In the data rows, the value 128 means zero.
Some points, each followed by its number:
[036, 174, 195, 192, 186, 187, 195, 202, 212, 248, 107, 067, 063, 062, 061, 062, 064, 065, 068] 0
[166, 187, 196, 191, 186, 186, 193, 198, 205, 228, 090, 060, 060, 059, 059, 060, 061, 061, 064] 1
[183, 196, 200, 197, 198, 199, 199, 198, 198, 195, 057, 046, 052, 054, 054, 054, 054, 053, 056] 2
[172, 189, 198, 198, 201, 202, 201, 199, 199, 196, 057, 046, 051, 054, 054, 054, 053, 053, 056] 3
[213, 220, 210, 200, 198, 198, 198, 196, 193, 177, 041, 039, 048, 051, 052, 051, 050, 050, 052] 4
[107, 099, 101, 107, 110, 111, 108, 106, 101, 084, 128, 145, 150, 155, 155, 151, 149, 148, 148] 5
[156, 166, 162, 156, 153, 152, 153, 153, 152, 145, 094, 094, 097, 097, 097, 099, 099, 100, 101] 6
[100, 097, 104, 109, 112, 113, 113, 113, 114, 122, 155, 152, 148, 147, 148, 149, 151, 153, 154] 7
[134, 177, 197, 201, 208, 211, 205, 202, 203, 205, 064, 049, 053, 054, 055, 055, 054, 054, 057] 8
[162, 170, 164, 156, 151, 150, 152, 155, 159, 178, 127, 109, 104, 099, 098, 100, 099, 096, 095] 9
[090, 091, 111, 127, 138, 142, 138, 136, 136, 138, 126, 124, 125, 130, 132, 126, 125, 126, 126] 10
[115, 112, 120, 126, 127, 129, 134, 139, 145, 173, 155, 133, 126, 121, 120, 125, 129, 132, 133] 11
[091, 081, 086, 092, 093, 094, 096, 099, 102, 119, 178, 170, 162, 157, 157, 163, 168, 172, 173] 12
[137, 133, 132, 134, 138, 139, 136, 132, 127, 104, 094, 110, 118, 126, 128, 121, 118, 118, 118] 13
[099, 098, 114, 127, 137, 140, 137, 135, 134, 133, 122, 122, 125, 131, 133, 126, 125, 125, 125] 14
[104, 104, 117, 126, 129, 131, 135, 139, 144, 169, 152, 132, 127, 124, 123, 126, 129, 131, 133] 15
[169, 166, 156, 148, 147, 145, 143, 141, 138, 123, 094, 101, 103, 101, 101, 106, 110, 111, 113] 16
[174, 172, 158, 148, 140, 138, 140, 140, 138, 123, 095, 103, 107, 107, 108, 109, 109, 109, 110] 17
[161, 180, 188, 187, 191, 192, 189, 188, 190, 198, 087, 070, 072, 074, 074, 073, 072, 072, 074] 18
[156, 152, 142, 134, 127, 125, 129, 131, 130, 119, 108, 115, 120, 127, 128, 122, 120, 119, 120] 19
[096, 085, 087, 092, 094, 094, 093, 091, 088, 073, 145, 163, 166, 169, 170, 167, 165, 165, 164] 20
[085, 073, 076, 082, 084, 084, 085, 087, 090, 106, 188, 182, 173, 164, 164, 174, 181, 186, 187] 21
Which point above is nearest to each new point? Its number follows each.
[157, 152, 140, 131, 123, 120, 124, 125, 125, 118, 118, 124, 128, 130, 129, 127, 124, 122, 121] 19
[071, 057, 064, 074, 078, 078, 079, 079, 079, 082, 179, 186, 182, 182, 183, 183, 186, 188, 188] 21
[196, 196, 179, 165, 161, 160, 156, 154, 152, 142, 089, 091, 094, 092, 091, 090, 085, 080, 078] 6
[112, 145, 163, 168, 175, 177, 172, 170, 169, 167, 087, 082, 085, 086, 087, 087, 087, 087, 088] 6
[193, 193, 177, 165, 165, 164, 156, 152, 147, 125, 077, 089, 098, 104, 103, 091, 079, 068, 062] 6
[110, 100, 099, 101, 102, 102, 100, 098, 095, 082, 141, 156, 159, 162, 162, 158, 155, 152, 150] 5
[072, 058, 065, 075, 079, 080, 081, 082, 084, 095, 185, 185, 178, 177, 178, 180, 185, 189, 190] 21
[070, 056, 063, 073, 077, 077, 077, 077, 075, 071, 174, 187, 186, 187, 186, 186, 186, 187, 186] 21
[149, 143, 135, 128, 123, 121, 124, 125, 125, 123, 126, 128, 127, 124, 124, 128, 130, 131, 131] 19
[079, 066, 071, 079, 082, 083, 085, 088, 094, 122, 202, 186, 172, 161, 161, 174, 184, 192, 194] 21
[141, 159, 170, 173, 179, 181, 177, 176, 179, 194, 107, 087, 086, 085, 085, 087, 088, 089, 092] 18
[170, 188, 193, 189, 188, 189, 190, 190, 195, 212, 095, 072, 072, 072, 072, 071, 071, 071, 073] 18
[097, 087, 088, 094, 096, 096, 094, 093, 089, 075, 145, 161, 164, 167, 167, 165, 164, 165, 164] 20
